A single turn carries every row of the set below to another of its rows. Some are shown first; where does it send the rows asked next?
Q554: [-19   1 -40  36   5  -5  -7   4   3 -10 -24   2 -22   0  -2  34  14 -29
  -4 -25 -21   1 -26 -34  22   8 -35   9  24   9   4 -13  -3   1 -27  32
 -13  17  38 -13  30  10 -42  12  -5 -21]
Q591: [ 12   1 -34  15  20   4  19  20  -9   9  -5 -14   0 -22  10   0  17 -24
   4 -59 -24  22   3 -24   2  34 -42  -7  24   7  31 -11  -5 -36 -22  28
 -13  19  23 -22  18 -15 -21  -6  -8  -7]
Q136: [-11   2 -21  36  10  10   5   2  -9   0   4 -10 -11 -32  25  21  19 -18
  -2 -39 -13  31 -15   2   6  38 -36   6   2  14  31 -18 -12 -17 -21   9
 -29   3  27 -19  23   2 -44 -16 -40 -12]
Q23: [ 37  11 -43  16   9 -12  -2 -29  -7  18  11  -4  10  22 -10  32   1  18
 -52 -41   8  19  -9  -1  38 -10  -1  12   2   7  11 -34 -13  10 -22   8
 -24  -1  -8  -3  33 -20 -19   1 -14 -22]
Q545: [  3  12 -18   0 -18 -29   8 -32   8  -1  34   7  25 -27  18  20   9   0
 -15 -17  -3  17  -8  14   9  17 -15  32  -8 -10   2   1  21  16 -15  27
  -7  -3  -3  -9  42 -13  22 -14 -31 -35]
Q304: [-21   5 -24   5  23 -21   7  11  -6  -3 -12  -9  -4 -18   8  27   5 -39
  -9 -30 -15  14  -4 -16  14  31 -32  -8  13   3  11 -10  14 -11 -24   8
 -11  16  21 -16  25  17 -55   7 -19 -24]
Q913: [ 10  -6 -55  17   8  13  -9 -20  -9  21  13  10   4 -24  32 -17  34   6
   8 -24  18 -14  14 -10  33  -1   7  11  18   0  17  27 -16   1 -53  29
  -6   1  -6  -7  38  -7   3 -14   2 -21]
Q223: [ -4   0 -40  12   8  15  -4   2 -13 -19   6 -20 -32   9   9  15  11   0
 -15 -22 -11  -2 -30 -39  18  23 -44   8  17  42  28   5  -4  10 -14  23
 -16  11   8  -3  41   1 -54   2   3 -13]
Q825: [ 18  16 -45  19   1   4   2  -1 -12   6 -12 -12 -25   3  -2  15  12  -7
  -2 -52 -37  -1  -7 -43   1  15 -51  12  25  18  21  -3  -6 -23 -24  38
  -8   9  27 -10  31  -7 -23  14   8  -2]
Q965: [  0   9 -32   8  -6   8 -19 -24 -20   5  25 -22  -7 -14  32  22  19  -9
  10  -3  13  -8  11  -6  14  -4  -2 -13  15   7 -23  16  -1  23 -35  15
 -24 -25  -8  -2  18  -4  -3  -5 -17 -28]
Q855: [ 24  13 -25   6 -11 -30  17 -14   7   8  39  -3  38 -10  22   8  12   0
  -8 -24   9  21  -6  14  13   6 -20  25  16   3  -2  -4  25  -2 -17  21
 -20   8   4 -10  39 -35  22 -26 -12 -24]
Q499: [  8  -8 -42  14  -2   8   7 -24   2   3  15  -7  17  14  -9  27  17  18
 -44 -49  -3  12 -16 -30  34   4   8  -3  14 -15  20 -34 -14  36 -17  46
   9  14 -19 -11  18 -17  -4  -8 -15 -29]
Q320: [ 26  -4 -40  17   4  12   0 -15  -5  12   4 -13   8  20 -23  39  19  14
 -40 -33  10  18 -15 -17  33 -10  -1   2   8  -3  14 -41 -16  15  -6  31
 -22   3 -13 -21  18 -32   3  -7 -13 -33]
Q753: [ 13  17 -44  -5   8   0 -16 -21 -20  16   7  -1  -4 -25  12   8  26  -9
   0 -11   9 -15  26 -10  25  -5   2   6  15  -1  -7  34  -7   0 -41  25
  -7 -20 -21  -6  37   3   1  15   0 -26]
Q291: [ -4  -8 -48  28  -8   7 -13 -22  -7  18  11  -9   2 -10  39  -1  24  -2
  24 -21  14 -11   4 -11  20  -6   3 -12  20  -6 -11   4  -3  11 -49  23
 -20  -2  17  -5  18 -10  13 -29  -8 -29]
Q455: [  6   1 -30  -3  -4  -9  11 -12   1  11  19  -5  27 -13   7   8  27   5
  -4 -11  25  23 -14   0  19  11 -14  35   3   1  15   3  28  -4  -8  28
 -10  21 -19 -19  49 -37  27 -27  -2 -34]
Q66: [  3   3 -32  53   1  23   1 -10  -5  -7  13   3 -19 -14  20  26  22  -4
  -8 -39 -25  14 -20 -22  13  20 -44  28  19  23  33  -4 -28   4 -31  33
 -12   6  25 -12  31  -2 -48   4 -17   4]
Q995: [ 15  12 -46  12  -3 -18  -2 -39   1  13   8   0  15  14  -4  21  -2  23
 -52 -60  -7  13 -11 -14  34   3  11  10   2 -11  15 -29  -8  22 -31  28
   8  11 -10   5  34  -2 -17   2 -16 -24]
Q181: [-12   2 -29  -6  21  10   5  14 -17  -7  -3 -26 -15 -26  12   0  11  -7
 -13 -41  -8  18 -12 -25   7  46 -33  -1   4  24  43  11   5 -15 -10  23
  -3  21 -10 -14  34   7 -48  -7 -10 -23]
Q340: [ -5  -6 -23 -13   1 -21  17 -19   7   0  29  10  37 -18   5  21  19 -13
 -11  -4  11  15   1  -8  24  17 -18  27   3 -15   8   6  27  19 -19  32
   6  14 -16 -19  43 -25  17  -3 -11 -35]

Q545 -> Q855
Q66 -> Q825
Q965 -> Q291
And these:
Q304 -> Q136
Q23 -> Q320

